Each path below is one point turned by a fixed rotation once a step. After each direction that follows a path, write how fast that rotation turns it, in deg/step (0 if it stays still).
Each turn is a multiple of 5 degrees from 10 to 175, or 0.
Each row of a path follows its step; steps can be skipped.
Rotation 1:
step 0: [ 23   3  -9 -12  -1   5 -16   3   2  17  -5  -4   4 -16   0   2   3  -4
   2   6  -8  10   8 -13 -22 -16   8  -7  -4  -2 -24  -9   8 -20]
step 1: [ -6  -5  -6  -1  23  22 -21  16  16   1  -6 -22   2  -5 -14 -14   5  -1
  -5  -5 -10  -2  16  11   8  -3   5  -9  -6   1 -15   2   0  -1]
step 2: [ -3  16  -4   5   1  16 -22 -20   7  16  -1  -8   4  -3   0  12  10  -1
  -8   2  -1 -14 -12  15   8  -4  17   6  20   0 -17  12   5  -7]
step 3: [  2  15  -3   5  -2  13 -10  -7   7 -11  -8  19  -9  -1 -13 -10  -1 -10
  -5 -15   0  -3   2  13   3  -9 -18   0  19  30 -18   1  -6   1]
step 4: [-14   0  -1   7 -14 -14 -10 -12  11  11  12   6  20  14   2 -20   2   0
  -2   2 -12  15 -11  22   7  -6  -3   5   3  23  -1  -2   8   8]
step 5: [  5   9 -20  -4  -9 -17  16  -2  -2  26  -6   8 -12   2 -11 -13  -5  -1
   7  13  -1  20  -6  -2   7 -10 -11   0   5  10 -12  14   8 -16]
step 6: [  9 -15 -22   1   2  -2  -3   6   9  15   7  -8 -21  19  -5 -17  -5 -12
   2   7 -13  10  11  10   0  -4   1 -15   1  -1  16   7 -10  16]
step 7: [ -9   6 -14  10  -5  -7  -4 -19  11  19 -16 -21 -11  -1   2   7  -9  -5
  10   7  -5   5  -1   1 -35  -3  12   2   4  -9   2   8  -3   1]
step 8: [ -7  -8   1   3   0   8  -4  10  12 -15 -26  -7 -35  10  -3  -3  -9   5
   8  -2 -11  -7  12  13 -10  -9  -5  15   5  -2  -7  -4  11  -3]
step 9: [ -5   4   4   9  -6  -1  -4   4   8  -6  16 -10   4  15   2  19 -19 -11
  -6  13 -15  -1  -1  21  -3  -1  11  31   4  -3 -14 -10   2   3]
step 10: [ -5  10  -6  -4  -2  -1   8  11  -5  -9  -6  21  -3 -20 -12 -13 -15  -8
   3  18 -20  -8 -16   1  -5  -2   1  16   8  -3 -20  -8 -12  -8]
[-3  8  2  1 -5  1  7 -4  0 -5  2  7  1 -2  5 -5 -7  1 -4 -1 -1  2  1  6
  7  0  3 -3  0  0  0 -4 -1 -3] | 55
[-4  5 -1 -2  1  8 -1  0  2  2 -9 -7 -4  2  6  4 -2  3  0 -5  6 -3 -1  2
  1 -1  5 -4  2  2  3  0 -5  3] | 65
[-1  0  0 -2 -4 -1 -7 -2 -4  4  7 -1  1  8 11  3  6 -1 -1  1 -5 -4 -1  3
  0 -3  2 -1 -1 -3  3 -3  3 -1] | 155
[ 3  5  6  0  7 -1 -5  4  3  3 -1  7  7 -2 -1  1  3  4  3 -2 -1 -2  3  2
  4 -8  1  2  1 -4 -3  2 -6  2] | 35
[-7  2 -4  2  0  0  1 -1  1  0 -5 -2  3 -3  3 -8  4  4  5  0 -2 -5 -7 -4
  4  2 -2  5  0 -7  1  4  6 -1] | 125
[ 3  2 -7  0  1  2  1  0 -4  0  4  1 -2  2 -5  4  0 -7 -3  3 -2 -5 -3 -1
  8  3  2  1  4 -6  2  5 -7  2] | 95
